Rotation paths and how fast each direction turns (deg/step):
Each turn is a multiple of 5 degrees from 10 to 175, or 0.
Each row of a path follows its step; steps can be skipped.

step 2: 38 159 -19 102 -145 -112 -164 127 -70 0 -84 -161 -108 39 -174 27 287 -337 117 -148 -6 55 -178 -95 -47 269 -159 47 142 -183 -85 15 -10 -68 -128 9 88 152 -48 -108 -267 156 320 45 66 175 -243 12 -62 20 -185 93 -210 -360 -89
step 6: 13 -9 -54 11 129 121 -342 -87 -139 251 -114 152 47 -82 38 -17 129 -180 -29 324 103 -87 -361 -162 -247 204 -60 79 -277 -24 -30 67 -181 -76 -71 -157 21 -173 78 64 -196 -107 30 -25 58 -73 -263 17 -215 169 -2 265 49 -79 41
step 7: 222 40 -225 205 291 -150 7 171 22 11 149 252 -106 176 -162 52 -56 7 1 -122 172 346 27 -24 -247 46 174 -186 -69 13 94 125 99 -135 -52 -107 -248 -62 101 -36 -52 -92 66 -18 -23 267 -190 -290 220 94 -54 101 -190 -55 -77
step 20: 94 -229 -165 17 233 -77 56 2 -151 61 -98 166 26 -107 -119 -51 -155 -172 91 -46 -174 199 -150 -110 -134 111 17 116 231 223 -289 -161 83 18 -115 -164 -107 -10 213 -18 -44 -67 86 179 203 72 28 10 366 -56 -169 115 -318 223 -48
step 21: -170 -54 -13 -184 45 67 -96 71 154 -40 -113 88 -243 166 -11 -113 275 84 -45 -43 -67 13 -107 -42 159 85 123 186 -151 33 -33 -73 -204 60 -51 -47 -47 219 224 -90 -201 8 -66 -9 17 103 -334 231 -55 361 -305 37 -202 -182 -288
step 35: -52 111 -237 -276 238 -132 114 -228 -94 -32 -64 -40 324 -11 58 11 -8 -195 -14 -26 -278 60 29 9 14 -245 -97 -21 -139 296 -95 39 -56 -44 -84 136 53 32 -158 -145 -118 231 -30 188 -63 133 -132 148 110 128 115 -20 -421 50 141
step 37: -44 -317 -12 -13 280 -8 -75 -68 126 -95 -86 -46 34 143 -75 -25 91 258 14 275 43 221 -85 -20 60 68 -210 -208 -140 -31 274 186 -42 64 -267 183 -10 -236 254 -98 -161 9 -25 -110 240 -160 -170 244 -29 -46 -186 -141 -71 74 -64
step 42: -113 85 -85 210 -150 -116 -3 -102 -167 106 -24 -88 209 -56 133 57 335 -207 -126 -95 -223 33 -170 85 -47 -134 -155 -9 237 85 323 -57 -75 -204 -209 152 17 46 -6 -221 -231 89 121 -194 -46 -72 -225 -50 -41 -152 -183 -108 -112 -251 -52
step 46: -111 -17 151 -25 154 9 10 -131 -34 238 -21 127 345 32 140 -46 -148 -162 8 177 31 -20 -287 -265 52 -167 10 -8 2 61 -63 -187 -356 -171 134 -32 -100 5 281 -99 -330 -275 130 -102 -167 -49 -193 -93 -24 243 -82 -23 -40 -10 -26
-35 12 27 -24 -24 40 -60 -62 30 77 -10 -8 52 8 51 20 -90 23 52 36 2 1 18 -10 -21 -18 -78 -5 -52 68 -43 11 12 5 20 15 31 -13 -38 116 -6 9 3 -2 -103 17 -8 39 -18 43 0 48 -17 39 -21
135
-62 -2 -33 -48 -24 -62 59 -5 -45 35 0 -42 44 -68 7 -26 24 -61 -5 14 50 71 10 -65 14 -34 15 -11 -2 -9 52 7 33 1 1 -7 68 -60 78 16 20 -16 -21 20 36 31 14 1 -68 41 10 -39 -40 110 -33
170
-7 4 8 -41 37 1 10 -51 82 -25 1 -3 -24 23 12 -29 -58 27 -16 -45 125 -23 6 10 65 3 15 -60 -24 8 12 -24 -7 1 20 21 -69 1 39 -29 7 -41 -69 -1 -38 78 -32 31 15 36 5 -111 13 -45 -58
160
14 64 17 27 30 -4 -40 10 -7 18 -76 -6 3 -46 1 -93 -47 -18 52 -56 -82 57 -47 -52 29 3 106 -36 22 -45 22 22 8 64 -54 -12 -40 34 -17 10 2 -21 -35 -48 -45 2 -22 11 23 56 16 41 47 28 0
55
48 21 73 12 27 -39 53 48 -30 20 -2 12 23 -6 -12 2 -4 -21 3 -83 76 17 28 15 4 14 22 79 -58 75 -48 -14 49 -28 -6 -85 -13 18 38 -12 -83 11 -23 15 -32 -98 -10 -24 8 70 -14 36 -28 -19 -26
55
47 -94 22 -42 46 15 2 12 -93 -45 74 13 -15 -26 47 -13 -13 5 14 -13 -42 46 10 38 19 -7 -36 -69 -38 -22 -38 27 17 -2 -49 33 -7 -20 50 52 -50 56 5 13 -20 32 50 -40 83 47 2 -58 40 21 56
170
-51 -23 18 -54 24 -25 -23 40 5 -70 -66 82 59 -49 68 32 19 -46 -18 -104 -29 -36 6 32 0 -33 -31 43 -35 -58 -27 52 -35 22 49 19 -30 -42 -39 -2 10 36 -52 -5 5 32 24 -14 -74 -17 37 30 2 -22 -37
85

step 1: -93 -8 -346 -50 -82 -22 -235 -229 175 -44 346 -99 32 -326 15 135 159 334 -48 -186 138 -111 -126 89 -119 -86 -53 305 59 -222 7 -7 153 -106 25 33 85 -61 -4 -39 59 -45 -66 -152 -133 -179 -8 -66 3 255 69 -151 -155 -92 159
step 4: -205 -63 -6 -10 -260 16 17 -121 226 23 47 -163 -67 199 -118 -184 -5 -66 -114 21 -171 134 -167 -233 -61 200 103 -51 -8 47 46 -153 131 -370 55 -236 61 -58 -443 -51 -16 70 -63 46 -113 -205 -133 -159 55 115 105 -80 -144 31 356
step 10: -103 -40 54 -11 18 -12 89 -142 -67 218 88 148 113 -329 -142 98 320 -64 -134 185 27 -140 -379 129 -25 42 199 265 32 113 -8 125 208 -5 -104 180 34 -97 71 12 83 -95 -285 -333 -108 -15 71 -1 158 197 70 -148 -82 -99 -183
step 11: -36 -143 -174 -77 -35 113 106 -145 -175 97 339 -132 -41 27 -230 -22 79 173 232 -116 58 -54 43 93 178 296 -148 300 -43 109 -107 -246 141 123 -276 -64 93 -75 -197 146 162 -16 100 142 96 38 -166 -17 4 -46 192 -349 114 107 -28
step 21: -108 -99 227 -274 202 -75 -52 -206 147 -224 154 -111 -24 138 66 -63 -28 366 88 -182 249 -20 -83 -61 88 -41 28 5 -141 313 126 -78 79 -80 141 -246 227 -152 -24 -140 173 79 -65 92 -127 -224 -171 -64 -187 17 -65 -212 -31 -70 152
step 23: -212 -131 -257 -102 281 -19 61 1 -17 -23 73 -135 85 -120 37 152 375 -85 -182 59 -292 132 -295 55 -8 97 68 124 -51 -10 25 3 -64 123 -96 281 62 297 -133 37 62 -188 -89 0 -103 -23 -110 -115 139 129 195 -243 -267 -50 173
step 27: -415 11 216 -78 -41 193 55 -141 -85 165 185 -77 101 -170 17 0 34 -91 -211 -144 14 67 -275 40 -32 258 84 59 -73 -230 26 230 -152 161 -120 -92 190 -66 -211 91 -154 -266 157 19 -98 45 15 62 25 58 323 -108 18 100 -177
step 34: -165 131 -29 191 -174 -154 -23 -154 -26 -39 95 -115 93 77 -39 17 -2 164 -125 -120 302 75 132 -90 19 104 -105 -226 -210 196 316 -7 -231 131 -236 -181 248 -70 61 -104 87 -177 52 116 -89 -296 -292 -150 -161 47 -197 -67 1 -159 -108
step 39: -126 -163 216 1 -77 77 -412 103 -190 69 207 126 128 85 105 -58 94 -44 174 -214 96 -29 -153 -111 -80 1 83 -33 -201 204 127 -101 -10 -119 68 290 333 -6 -38 39 281 -129 -70 -5 -56 -38 -164 -163 -68 199 274 41 -251 -92 95
18 46 27 -18 -17 -17 35 22 67 -83 -45 43 -14 -35 51 6 13 95 48 -18 25 -16 -35 -9 -14 -71 -24 9 76 -37 42 -22 -6 -55 -35 -18 -9 -60 -95 -49 -54 72 1 8 -12 17 34 36 7 -12 -19 7 -55 -10 42
90
-29 -36 -38 57 -14 -77 -18 -70 -91 -50 46 92 -24 39 -39 63 14 19 25 17 -51 -37 34 -2 36 -41 -52 -12 -76 0 -16 -93 -48 6 -33 -36 10 -2 -30 -32 4 12 8 31 22 23 36 3 -12 17 -8 52 32 43 20
170
-27 -69 -10 -1 -53 23 -21 0 107 -17 55 -22 6 -43 -18 -22 6 12 -12 -15 -6 -22 62 -10 89 72 4 18 64 61 1 -30 -20 -41 4 44 86 58 -1 -41 -9 -33 -12 65 -3 17 30 54 -18 -26 -26 80 14 -40 14
145
25 -37 9 26 -42 -10 -12 -28 19 -73 31 -12 36 24 75 -18 -72 56 -51 27 -2 13 41 -79 -27 37 61 -57 -9 2 37 -23 27 1 20 -54 18 -41 43 12 -34 -2 -60 -63 23 22 -15 -89 -70 81 -27 22 -31 -2 5
85
43 -31 56 -32 57 -9 -9 -25 2 -13 20 26 -17 -9 39 40 57 -42 -46 -2 19 -27 48 -89 32 -46 -43 19 17 18 17 8 -35 -25 -1 52 12 -12 -39 5 79 0 7 8 68 69 -82 -37 18 3 -76 -86 -3 -58 -52
140
68 -20 15 -44 -9 -37 -23 -56 -5 67 -10 34 -128 22 -66 36 30 24 -8 -1 22 2 -32 -13 -49 91 57 -72 58 50 82 -3 0 -46 6 -20 -58 -12 1 -8 40 -1 -29 -7 25 -11 63 34 14 8 -7 5 11 14 -16
70

step 5: 251 -83 107 -18 -77 50 -87 50 -209 30 4 108 -115 -188 -135 25 266 -106 92 -335 125 -22 -146 190 265 199 -213 -37 -64 -144 63 -78 57 13 -159 57 -124 -61 -442 16 -33 -83 81 183 -51 -130 -63 -55 13 -206 94 50 14 25 50
step 12: 205 -37 -14 -10 -119 32 -88 -356 -104 36 75 78 -421 -258 50 16 -59 26 -41 -82 79 77 -198 219 142 -162 -93 81 -229 -40 48 131 112 232 -59 -23 11 -2 -64 -1 59 11 174 -88 -122 73 357 -131 -23 51 49 -208 38 8 165
step 16: 21 -130 215 -75 -172 229 -238 112 -14 104 55 0 -230 -21 149 62 161 114 139 -227 134 38 92 67 93 -40 -299 -278 -78 -116 232 -96 107 90 106 147 42 -240 -20 -205 72 171 -115 173 -19 -189 110 -78 107 -228 2 16 95 82 0
step 27: 48 1 127 -118 -13 137 21 -68 40 -1 217 -43 -335 -22 -56 74 37 333 97 1 60 52 -94 54 -58 -80 -64 -188 -106 61 258 38 339 241 -43 92 386 -256 -171 -75 27 -16 87 115 101 27 19 152 -44 35 184 11 -28 -119 134
step 35: 32 70 262 120 41 -91 -57 122 -61 53 70 -46 -233 186 -154 -16 402 109 260 -185 77 -167 -286 235 134 102 -177 200 56 -79 92 173 46 75 19 21 -24 39 -256 85 -29 -84 141 41 -110 -105 71 -67 111 -39 109 110 71 211 72
step 38: 67 19 166 1 -154 -89 5 -145 132 -123 -200 -33 -50 2 0 5 223 213 -109 -93 109 49 -99 136 36 -152 140 -93 -6 -211 123 -18 270 67 -176 133 139 -189 -173 -66 41 -101 373 -141 207 -223 -135 164 -187 -105 123 79 126 150 141
step 39: 119 -37 172 92 -36 106 91 -129 -109 -158 114 -28 -450 -104 127 -8 217 -178 -22 -110 26 179 -42 15 125 -290 -125 -2 -357 39 124 -83 -68 157 -146 124 167 59 -132 64 -113 -134 78 -155 184 65 -126 85 -85 17 175 -74 127 85 30
step 45: 23 191 183 12 -173 95 -37 10 -146 -336 17 93 -37 -106 -58 105 181 94 20 -441 114 120 -109 -64 101 -57 -182 88 -149 19 102 86 233 33 107 3 44 8 -364 -78 -16 128 131 246 60 -5 93 -62 141 -173 -99 -86 117 42 182
step 46: 22 -82 15 133 -92 -29 -271 62 40 -96 123 37 -180 140 268 -99 205 157 172 -215 118 -60 -121 44 -9 -206 -159 56 -141 -65 236 99 -12 155 105 126 245 12 39 -124 61 38 20 -132 12 -306 271 -115 212 -89 -101 49 177 116 -60
-12 57 64 -7 23 32 -4 5 17 -24 6 -36 29 -2 23 50 -19 -6 1 -44 3 -25 87 19 4 13 39 -39 154 -13 -14 -33 -24 -27 62 -2 -8 19 -10 -1 10 9 52 -59 20 -33 49 -4 -7 -68 34 -31 97 55 33
145
-43 27 44 -24 33 38 -29 70 18 41 47 -50 -77 52 33 -50 -8 -60 -8 25 -32 16 -17 22 14 -31 6 -78 -42 -39 -28 25 -8 -25 0 -2 -12 46 -47 13 35 11 -68 -22 15 -65 18 42 40 43 12 -5 72 -86 -74
155
-15 20 23 14 25 33 70 17 -68 -23 -38 7 -25 -46 -94 -17 37 -10 -41 15 3 1 27 13 -42 -46 10 -79 -23 7 -66 102 52 -33 29 53 27 -7 44 -1 -46 -64 9 -19 7 -12 -1 -72 -17 33 -42 -24 10 76 -47
70
42 -36 -44 57 42 60 -8 -14 57 -21 -18 -98 -12 -28 -40 -48 -4 48 -12 12 -38 10 25 -46 -77 6 -59 -20 -32 -56 59 -1 -76 -18 13 3 -70 -36 10 58 10 0 67 22 47 39 -38 -23 -16 24 18 -11 70 -23 12
35
40 0 39 -3 -75 22 7 -25 -12 -27 35 6 -27 30 15 -27 4 26 35 -2 30 -2 -28 -76 3 -21 -10 9 -35 38 2 46 -20 -44 -19 -135 -4 119 39 13 -17 -38 25 41 -69 10 54 13 -27 5 -23 7 89 52 18
65
-13 -74 -20 27 -30 -77 62 54 -23 20 -31 -46 -34 47 11 92 30 -52 -49 14 33 -67 -38 -56 -49 58 9 20 -24 -9 -12 16 -48 -40 7 11 -24 3 -79 -8 17 -50 28 -13 1 -46 29 -50 -7 -61 35 72 2 0 -17
25
70 -26 -16 -5 52 -4 58 9 -67 -4 101 -40 -74 -83 -13 -42 -80 -1 28 -25 -16 10 -44 5 -22 49 -5 13 83 53 -2 -18 5 29 -15 -9 52 29 -44 16 -38 -65 24 -23 17 36 43 -6 1 -11 -5 -17 -34 -74 -26
145
